One turn sends every row of this set to another row. A few are shown first. Where does it send the rows asked after them?
k86: [  6.1  -7.0   1.4  -0.5  -0.2   0.8   6.0 -16.3   3.6 -21.9   3.2 -10.5
  -4.7  -0.8   2.9  11.5 -15.3  -6.0]
k550: [ -3.0  -5.3  -1.4   0.9  -5.2 -10.3   7.7  -1.0  -2.6 -11.7  14.2  -4.4
   4.5  -1.2  -2.3  -8.7 -15.6  -6.2]
k60: [ -4.8   4.6  -4.6  -2.7   4.9  -2.8  -1.0  -8.2  10.8 -29.6   5.5  -2.0
  -4.2  12.2   8.6  -0.3 -23.1   2.3]
k819: [ -7.9  -7.0 -11.6  -0.3  -0.5  -3.1   7.9  -4.8   7.6 -31.6   7.6   9.4
  -1.8  14.2  -5.9   6.0  -0.6  -5.9]
k817: [-12.4 -16.0   3.1 -11.7  -6.6  -5.1  -0.7 -14.1   7.6 -16.3   3.6  -0.1
  -5.4   0.3 -11.7  10.4  -6.9  -8.4]
k539: [ -3.8 -10.7  -9.5 -11.6   7.4  -9.9  -3.5 -14.2   7.9 -17.0   3.1   8.6
  -1.9  14.1  -3.6   6.7 -13.3   3.0]
k696: [ -0.5  -9.8  -8.7   4.8  -9.6 -10.4   2.1  -3.1   8.4 -29.3  10.4   7.4
   7.8  15.5  -3.8   3.3  -2.1  -0.3]
k187: [-13.5  -0.6   7.9  -2.6  -9.3   1.9   1.9  -7.8  10.7 -29.0   5.9 -10.6
  -7.5  -1.4   0.2   3.5 -16.6  -9.3]
k334: [ -6.4  -5.0   4.2  -7.5   8.0  -1.2  -4.9  -5.3   2.6 -14.6  10.9  -3.2
  -2.5   1.7   2.8  15.8  -5.4  -9.3]
k417: [-12.0  -4.3 -13.5  -6.4  -3.3  -2.5   5.8  -4.3  -0.5 -23.4   8.3  -0.9
  -4.6  11.0  -5.4   9.5  -2.3 -17.0]
k961: [  1.2  -0.7 -11.3   0.4  -7.6 -13.0   5.7  -5.5   7.5 -20.9  12.4  -4.8
   1.5  -5.6  -6.2  -6.0 -10.0   7.6]
k189: [ -9.6  -6.5  -9.8   6.9   1.9  -7.5  16.1  -4.3   8.8 -33.3   4.1  -0.4
  -0.1   8.4  -2.4   8.4 -11.8  -0.9]
k842: [ -7.1  -5.5   4.7  -2.6  -9.5  -5.5 -13.2  -9.0  16.0 -26.8  17.9  -2.8
  -3.8   2.3 -13.7  10.0 -16.6   3.8]
k158: [-10.9   0.5   0.4  -6.3  -2.9  -8.9  -4.9  -7.3  17.6 -17.1   6.4   7.5
   0.8  12.8   5.7  12.5  -3.1  -3.5]
k640: [ -5.4   0.3   8.9  -7.6  -8.6   0.4  -9.0  -8.8   2.4 -27.1  17.5  -0.9
  -0.8  15.9  -5.7   6.3 -23.3  -3.7]
k763: [ -5.9  -5.9  -7.6  -3.9  -8.2  -9.0   0.8   1.5   1.7 -15.8  15.8   2.0
   2.2  10.7  -4.0   2.8   0.4 -17.0]
k367: [  0.2  -5.6  -0.8  -8.0  -5.4 -10.4  -1.2 -11.9   3.6 -11.8  17.9   1.6
  -8.9  10.3  -0.1   1.3 -30.1  -2.6]
k498: [  1.4  -5.2 -10.3   8.9  -5.2 -13.4  10.0  -2.2   4.7 -30.7   7.3  -8.0
   2.8   2.3  -1.5   7.6 -12.7   5.5]
k470: [  1.3  -1.6  -2.8   0.6 -11.4  -7.1   6.1 -18.0  18.4 -24.2  -1.1   0.3
  -1.4  10.4   5.8   8.0 -12.9   0.0]
k14: [ -4.2  -5.0  -0.9  -7.8  -3.3  -4.9   1.5 -12.0   2.8 -10.4  17.5   1.8
  -5.6  12.5   0.5   1.4 -30.3  -2.2]
k46: [ -4.0  -1.5  -9.2   0.1  -4.0 -11.9   8.6   2.1  -1.9 -17.3  12.7 -13.1
  -3.0  -2.5  -1.9   7.1 -10.1 -11.3]
k855: [-13.5  -3.9 -11.4   0.8  -0.9  -7.1  13.8  -3.9   0.7 -25.1   4.6 -10.8
  -3.1   5.0  -2.0  11.7 -13.5 -11.8]
k601: [ -1.1  -1.9   8.5  -5.9  -7.1  -3.0 -11.6  -8.1   4.2 -26.2  19.4  -1.4
  -2.7  13.8  -5.2   3.7 -24.6  -6.3]
k524: [ -7.4  -6.4   2.1  -2.1 -10.0 -10.7  -5.4  -0.4  -5.2 -18.1  12.6  -3.9
  11.6  12.6  -6.5  -2.1  -8.3  -6.1]
k843: [ -6.7  -7.3  -5.6  -6.0  -3.9  -8.4   2.2 -14.5  16.2 -10.9  15.2   0.4
  -8.3  -1.2 -10.8   6.9 -22.3   6.9]
k98: [ -7.8  -1.6   4.0  -5.8  -9.3  -3.6  -8.8 -11.1  15.8 -27.8  15.3  -2.3
  -3.4   2.0 -16.9  11.6 -14.8   5.6]
k759: [ -6.0  -9.1  -4.5  -4.8  -7.9 -12.8  -2.8 -13.0  15.1 -12.6  15.8   0.4
 -10.1  -1.1  -8.5   7.6 -22.2   7.4]
k638: [ -3.5  -1.4  -8.0  -2.7 -12.0 -13.8  -7.2  -5.1   4.8 -27.1  10.6  -4.3
   8.7   7.8 -10.2   0.2  -2.7   7.4]

k14 moves to k640
k539 moves to k60
k759 moves to k367
Now find these:
k189 moves to k855
k638 moves to k961
k46 moves to k763
k86 moves to k334

One turn sends every row of this set to another row. A few are shown first. Where does it send the rows asked after them?
k454: [ 6.4 21.5  5.2 17.3  0.1 -4.6 12.9 -8.4 -2.6 -1.9  0.1  3.1  0.8]
k615: [ 13.6  18.4  -1.4  13.0   9.7 -13.6   3.6  -4.2   9.0  12.4  -1.9  -3.2
  -8.4]
k397: [  2.7   9.4   6.5   0.8   6.8  -6.8  -2.8  -8.5 -10.7 -10.5  -0.1   6.2
   6.7]
k655: [ 13.3  15.9  -2.9  12.8   6.9 -14.6   3.1  -3.6   6.2  13.9  -1.4  -6.0
  -6.6]
k586: [15.6 17.3 -0.1 15.8 10.3 -7.2  5.4 -0.9  7.6 12.3  0.0 -4.1 -3.4]
k935: [ 13.1   7.2  -3.8  12.4  23.1 -15.1   4.2  -7.6   2.2 -13.1   4.0  -3.5
   3.6]
k226: [ 13.0   7.2  -6.2  12.5  14.9 -16.6   0.5 -15.3   2.9  -7.2  -7.3  -8.8
   0.0]
k976: [  2.4  13.8   4.7   1.0  10.7  -4.5  -0.7  -8.3  -7.4 -12.7   7.5   8.6
   5.3]
k912: [ 13.6   5.5  -0.7   1.4  14.3 -14.7 -10.2  -1.8   3.0   6.4   6.7   4.9
  -6.0]
k751: [ 10.7   7.8  -3.3  20.5  14.9 -11.4   5.3  -9.3  -3.1 -14.1   8.8   4.0
  -6.4]
k252: [ 10.1   8.4  -1.2  -2.0  15.0 -18.4 -11.1  -5.3   3.2   3.2   8.5   0.7
  -2.6]
k105: [ 7.5 19.7  8.5 13.9  6.0 -3.6 15.5 -5.3 -4.2 -1.3 -3.4 -2.2  3.6]
k131: [ 5.8 24.4  3.2 16.7  3.3 -2.9 11.6 -7.1 -4.8 -2.6 -2.1  2.2  1.2]
k882: [ 10.5   8.2  -5.4  20.6   6.3 -13.2   1.5 -17.1  -2.3  -8.4  -2.3  -1.4
  -9.7]
k788: [  5.6   9.1   6.2  -2.3   6.8  -8.7  -4.6 -10.0 -11.0  -9.5   5.4   6.6
   3.2]
k264: [13.6 13.3  1.7 15.0 11.7 -9.5  4.1 -0.8  7.7 12.5  4.2 -5.5 -8.4]
k677: [  2.8  14.2   3.3   1.6   8.6  -7.6  -3.1  -8.2 -10.3 -12.0   8.4   5.5
   7.1]
k285: [  9.6   8.2  -3.5  -3.6  17.5 -14.6 -10.9  -3.4   1.0   2.8   6.2  -0.5
  -1.9]
k193: [ 8.0 20.6  7.2 12.3  2.7 -1.1 11.5 -9.1 -6.6 -3.5 -1.4 -2.3  5.7]
k560: [  8.5   3.2  -0.4   2.0  12.2 -12.6 -14.0  -4.1   1.2   3.8   7.2   2.8
  -4.7]

k935 moves to k751
k677 moves to k131
Now find these:
k454 moves to k655
k560 moves to k397
k912 moves to k788

One turn sends every row of this set to another row. A few are shown first. Where does it send the rows asked after them?
k259: [  2.4   1.1   6.9  -6.7   9.4   9.7   3.0   4.4   3.6  11.1  -5.7 -11.2]
k509: [  7.9   9.3   7.8  -6.8   8.4  -9.1   6.6   4.4   3.0  16.4  -2.0 -16.0]
k130: [ -5.6   1.9  16.4 -10.3  -3.4  -1.9   2.2  11.6   5.3  -0.2   8.5   4.2]
k450: [-10.1  12.5  15.2  -6.2   4.4 -12.5  -4.8  -3.7   1.0  -0.1  -1.0 -17.7]
k444: [  3.5   0.4  13.8 -14.8   3.3 -11.4   1.5   5.3  -5.5   7.1  -6.7   0.2]
k648: [  5.7   2.2   9.3 -20.3  -1.5   2.7   7.0   0.2   9.1   3.3  -7.2  -5.4]
k567: [  1.1   0.7  13.0 -17.4   2.4 -12.4   3.9   5.2  -4.0   6.9  -6.3  -1.9]
k68: [-8.6 22.0 17.6 -3.7 -6.0  0.4 -4.6 -0.3  2.9  3.4 -1.0 -8.0]
k50: [  4.7   9.0   8.0 -11.2   5.7   2.6 -10.8  14.7   7.2  -1.0   7.1  -7.6]
k964: [ 5.0 -2.8 11.1 -7.6 -2.7 -5.0  5.0 -7.9  6.8 -3.1  7.6 -2.3]
k651: [ -0.2   7.0   6.7 -11.7   1.8   6.0  -8.3  12.8   4.9  -6.1   4.8 -12.1]
k24: [ -6.0  22.4  16.3 -10.3   0.2  -8.0  -0.5  -0.8   4.5  -1.2   0.5 -17.4]
k815: [  4.1  -0.2  11.3 -11.1  -2.7  -3.8   5.2  -8.0   9.2  -2.4   9.4  -2.2]
k826: [-14.4  16.0  15.5  -2.4   0.2  -5.4  -4.8  -0.4  -1.0   3.5  -5.7  -8.2]
k673: [-7.6  1.9 15.4 -9.7 -4.9 -4.4  4.3  9.1  5.4  1.0  9.4  3.9]
k621: [  3.2  -2.1  11.4 -17.1   3.8  -5.8   3.1  10.3   0.3   1.7  -6.0   1.5]
k572: [  0.6  10.0  10.3  -0.5   1.0  -1.3   6.0   9.7  15.8   8.4  12.8 -10.8]
k694: [  9.9   8.3   7.8  -4.7   7.8 -10.8   5.1   2.9   5.0  15.8  -2.2 -14.4]
k892: [  8.1   1.2   9.0 -18.3  -2.8   0.1   7.8  -0.7   9.9   1.6  -6.4  -7.5]
k415: [ -9.8  23.4  17.0  -7.5  -2.8   0.2  -1.3   2.8   1.8   2.6  -2.7 -10.5]
k941: [ 6.5  9.3  9.2 -6.4  0.1  2.5 -9.1  2.2 -9.7  0.1  2.6 -1.0]
k676: [ -2.5  23.0  17.4  -8.2   0.7  -4.0  -4.4   0.0   2.4   0.7   1.9 -18.6]
k697: [ 8.4  6.6 10.2  6.8  5.1 -8.7  7.2  1.2  8.3  8.2  7.9 -7.4]
k429: [ 7.7  9.1  2.1 -1.7 -5.1 -8.5 -6.6 -7.4  3.2  7.2 -4.2 -4.0]
k378: [ 1.0 -1.6  8.7  2.7  8.4  3.0  1.2 -4.0  3.7  5.2 10.5 -7.7]
k860: [ -4.0  21.9  17.4 -10.6  -0.8  -6.1  -0.3  -2.4   3.5  -0.7   3.2 -17.4]
k322: [  4.4   6.7   1.7  -9.3   2.3  -7.8  -9.4   7.8  18.4   4.1  -1.2 -10.5]
k715: [ 1.2 -2.8  9.3  3.7  6.9  5.6  1.6 -1.0  2.1  3.9  8.1 -7.1]
k355: [-13.6  12.9  15.5  -4.4  -3.3  -7.8  -8.2  -1.4   2.2   2.5  -7.4  -8.1]
k683: [ 7.3  8.1  6.6  3.6  4.1 -3.2  6.7  3.9 12.6  9.3 11.1 -7.8]
k35: [ 1.4  4.0 12.9 -6.0 -4.7 -7.1  8.7  7.3 17.3 -2.2  6.8 -1.2]
k824: [  4.6   1.7   7.1  -6.7   6.6  10.5   4.8   6.4   5.1   8.6  -6.3 -12.3]
k10: [-9.3 22.3 17.2 -8.0 -5.4  1.4 -0.7  1.0  2.6  4.2 -3.2 -8.9]
k109: [  8.4   9.9   9.8  -6.4   2.1  -0.7 -11.5   5.2  -3.0   3.9   4.9   3.7]
k452: [-10.6  14.9  14.7  -5.3   3.1 -13.1  -4.0  -3.7   1.5   0.0  -2.2 -14.9]
k521: [  1.9   1.0  14.8 -15.4   1.8  -2.5   6.0  14.9   4.2  -0.4  -6.5  -0.8]
k106: [12.0  4.8  7.0 -5.5 11.8 -6.3  4.4  5.3 -1.0 12.2 -3.6 -9.7]
k478: [  8.5   8.0   3.7  -4.7  -2.0 -10.8  -9.8  -1.6   7.9   8.8  -2.9   1.1]
k156: [ -7.8  13.6  15.3  -9.2   3.5 -11.8  -7.3  -1.3   2.1  -0.3  -4.4 -18.8]
k218: [-15.4  12.9  15.1  -3.3  -0.3  -4.9  -5.1  -0.6   0.3   4.8  -7.4  -9.2]
k874: [-1.6  1.5 10.8 -7.9 -4.1 -2.7  5.4  8.9 13.9 -1.2  8.9  3.2]
k296: [  0.8   7.1  -0.5  -6.9  -3.0  -5.2  -5.7   3.3  17.7   1.0  -2.1 -15.1]
k851: [ 8.8  3.5 12.0 -2.3 11.4 -3.9  3.9  9.0 -4.8  9.6 -5.7 -6.7]
k629: [ -1.2  10.6  10.2   0.9   1.1  -0.7   6.8   8.5  12.3  10.1  13.8 -10.3]

k676 moves to k68
k415 moves to k826
Now find these:
k673 moves to k567
k697 moves to k35
k648 moves to k259
k694 moves to k572
k964 moves to k892
k109 moves to k478
k10 moves to k218
k683 moves to k874
k941 moves to k429

